Rows are one point carried round by a steady rotation, each followed by how many ticks it has turned.
The counts run from 0 to 484.
[ 35  26 -40 -42  36  38 -40 -50   7  18 -40 -18  33  27 -17  -6 -14 -44
   1   1 -23 -15  27 -12   5 -15 -10 -16  36   2  22 -12]  419
[ 14  55 -15 -10  28 -18   7 -18 -29  14 -27  13  10  50 -52 -51 -49 -18
   9 -12  16 -15  30 -14 -21 -11   9 -24  21  -7  -2 -33]  234
[ 43   9 -16  -9   6 -16  22 -54 -23  52  -7  12  -2  52 -63 -22 -16 -26
   5  15 -18 -37   3 -15   9  -6  34 -15   5  -1  14 -26]  242
[ 48 -13  -1   9   7   9 -43   2  13  25  -9  20  18  36 -70 -16 -49  -3
 -17   4 -18 -23  11 -36 -47   3   0 -28  -9 -35  34 -20]  194
[ 40  -9  17   1   3 -17 -24 -15  -3  12 -23  15  27  20 -68  23 -55 -27
 -43 -25 -13  -6  -6 -43 -20  10  21 -22 -10 -33  18 -43]  445
[ 23  40  -5   8  59  22 -22 -48  -6  21 -30   6  13  20  -1  -9 -61 -34
   4 -34  24   4   8 -29 -31 -23  -7 -26  40 -18  10 -48]  285
[ 27  28 -11  -6   6 -14  -4 -32 -12  17 -28  24  22  55 -68 -52 -41   7
   7  17   3 -44   3 -13 -29  10  11 -17 -11 -17  36 -36]  246
[ 23  43 -23 -19  15  16 -56  -6  11   3 -28  14   8  49 -47 -37 -42 -14
 -26 -10 -17 -23  37 -25 -32 -11   3  11  -4 -37  13 -17]  183
[ 33  10  -6 -25   9  -4 -34 -40 -11  27 -34   5  30  24 -55 -24 -48 -35
  -6   5 -32 -12 -23  -4 -21   0  -9  -7   2  34  23 -63]  161
[  9  48 -19 -21  35  12 -41 -20  -6  -4 -44 -15  17  30 -45 -45 -52 -30
 -12  -8 -32 -27  16 -22  22  -9 -11 -22  15  -2   5 -28]  166
[ 56  13 -28 -45  -2  14 -22 -54  14   4 -28  20   2  40 -38 -27 -30 -18
  -7 -22 -41   8   5 -42 -15 -25  19  25  -4 -11  24 -22]  180
[ 72 -13  -5 -18  -7   6 -19 -29  10  29  15  40  -1  33 -46   9 -31 -26
 -26  -2 -18   2   2 -54 -29  -8  21   6  -5 -27  30 -21]  192
[ 54   7 -37 -42  18 -14   5 -35 -26   4   5  13  25  47 -60   7  -8 -44
  -6  18   9  -1  -9 -33  -5 -13  31 -19   8 -52  15 -31]  107
[ 35   1  -8  -5  18  -2 -31 -31  -2   4 -21  -2  15  41 -61 -28 -58 -10
 -12   7 -47 -18 -29 -33   4 -24  15 -19 -30 -29  16 -35]  177
[ 49  16  -7 -32  14 -28 -12 -15  11   8  18  -3  51  30 -62 -22 -51 -35
 -13  34   9  -5 -13 -16  -4  27   2 -44  12 -19   3 -28]  91
[ 39  25 -35   2  21  21 -37  -6  16  33 -18  21  16  58  -6 -12 -63 -15
 -11 -39 -28   9  25 -41 -27 -10   4 -21  15 -37  -2   1]  200
[ 27  27  -9  -4  34  14 -29 -23  21  -3 -26 -13  24  36 -37  18 -38 -26
 -36 -28   2 -21  46 -39  17  -2  23 -24   7 -63  -8 -20]  51
[ 27  26  16   1  16 -23 -17 -46  -1   9   4   4   5  29 -55   5 -49 -40
 -38  -9  21 -21   5 -30 -19  20  43   3  -9 -35 -12 -70]  308
[ 53  31  -6 -21  25  -4  21 -27   4  44  -4  19  13  28 -17  -8 -50 -60
  -2 -22 -10   5  21 -42  19  -7  19 -18  55  10 -19   0]  220
[ 20  37  -9  -6  22 -23  17 -33 -15  33  -5   9  16  63 -36 -17 -51 -33
 -11  11  -7 -28 -19 -22  20   1  44 -22  -2 -40 -18 -24]  240
[ 58  29 -22 -39   2 -11  12 -38 -19  44 -13 -17  22  44 -56  21 -10 -42
   3  17 -14 -17  -3 -19  26 -42  17 -32  15 -19   7 -12]  105
[ 35  69  22 -27   0 -18  28 -36 -14  36 -20  19  -6  27 -50 -20 -40 -35
 -11  -6  12 -34   9 -36  21 -17  14  -4  22   3   7 -12]  237
[ 14  29 -41 -12  31   8 -31 -35 -14   7 -30  22  33  34  -3 -16 -68 -41
  -9 -38 -15  22  -7 -26 -13  25 -10 -29  38   3  19 -44]  148
[ 37  48 -16 -19  44  16 -31 -53  -1  -3 -15 -16   0  22 -26   1 -32 -36
   3 -12  13  -5  14 -37   2 -49 -10 -29  25 -28   2 -46]  33
[ 52  38  -2 -14   6  15 -24 -19   7  12 -15  10 -21  29 -54  -8 -25 -28
 -33  -8 -24 -36  38 -62  22 -32   1 -13  14 -29  27   8]  186
[ 19  51 -47 -13  -2   0   5 -47 -13  -9 -17  10   2  46 -30  -6 -22 -23
 -17 -18   2 -13  29 -42  17  26   7 -46  36 -36  26 -27]  387
[ 31  23 -15 -13  52  26 -16 -62   5  12 -21  23  10  18   8 -12 -43 -47
   8 -30  19  11  14 -45 -17  -9  12 -12  48 -10  17 -22]  284
[ 55  31  20 -39  11  15 -27 -27   0  46 -30 -16  28   9 -43  38 -30 -56
 -27   9  -1 -28  -6 -27   8 -32   5  -1  15  -4  22 -17]  425
[ 72  27  11 -15   3  -3 -10 -29  31  35  32   0   8   9 -36  26 -46 -28
 -14  18  25  -7   3 -44  -8 -18  -9 -34  22 -36  16 -11]  341
[ 17  42 -18 -14  -6  22 -28 -14   3  35 -54  16  47  41 -10   3 -53 -13
 -21 -22  -2 -19  16 -24 -27  21  -2 -16  19 -22  42  -6]  132
[ 25  44  22 -12  26   2  -1 -67  10 -19 -43   1   6   2 -29 -21 -60 -21
 -15 -34   4 -16  14 -51  12 -16  12 -14  26  -7  10 -28]  301
[ 65  36  -7 -48 -13 -28   1 -35   8  49  20   0  26  24 -48  11 -34 -53
 -13  10   7   1   6 -10  -2   7   0 -12  32   8  -8 -28]  88
[ 56  13  -6 -25 -26 -15 -14 -31  24  11  -5  26   7  14 -56 -34 -52 -13
 -13  -7 -29  -5  13 -48 -18  15 -32 -29  23  21  38 -16]  466
[ 51  73 -13 -67  -7  -6   5 -32  -2   9 -20   4  26  29 -38 -10 -31 -35
 -10   3  17  -6  18 -25   0 -26  -4  -2  29 -13  14  -1]  100
[ 31  16  -8 -12  -3  -9 -18 -59  28  46  -3   6  31  28 -32   2 -35 -26
 -21  28  -2 -42  -7 -12  -6  58  14 -15  11   4  36 -35]  7
[ 49 -16  -4 -24 -13  -1 -13 -42  24  11 -48  13  35  26 -48  -3 -35 -18
 -29 -29 -50 -10  14 -45   1  25  36  -9   6  -2  22  -9]  448
[ 61   1 -23 -15 -16  -5  -7 -38  13  34  20  15  -1  32 -37  17 -36 -46
 -37 -15 -39  -5  13 -50  20  26  24 -18  19  -4   4 -12]  460
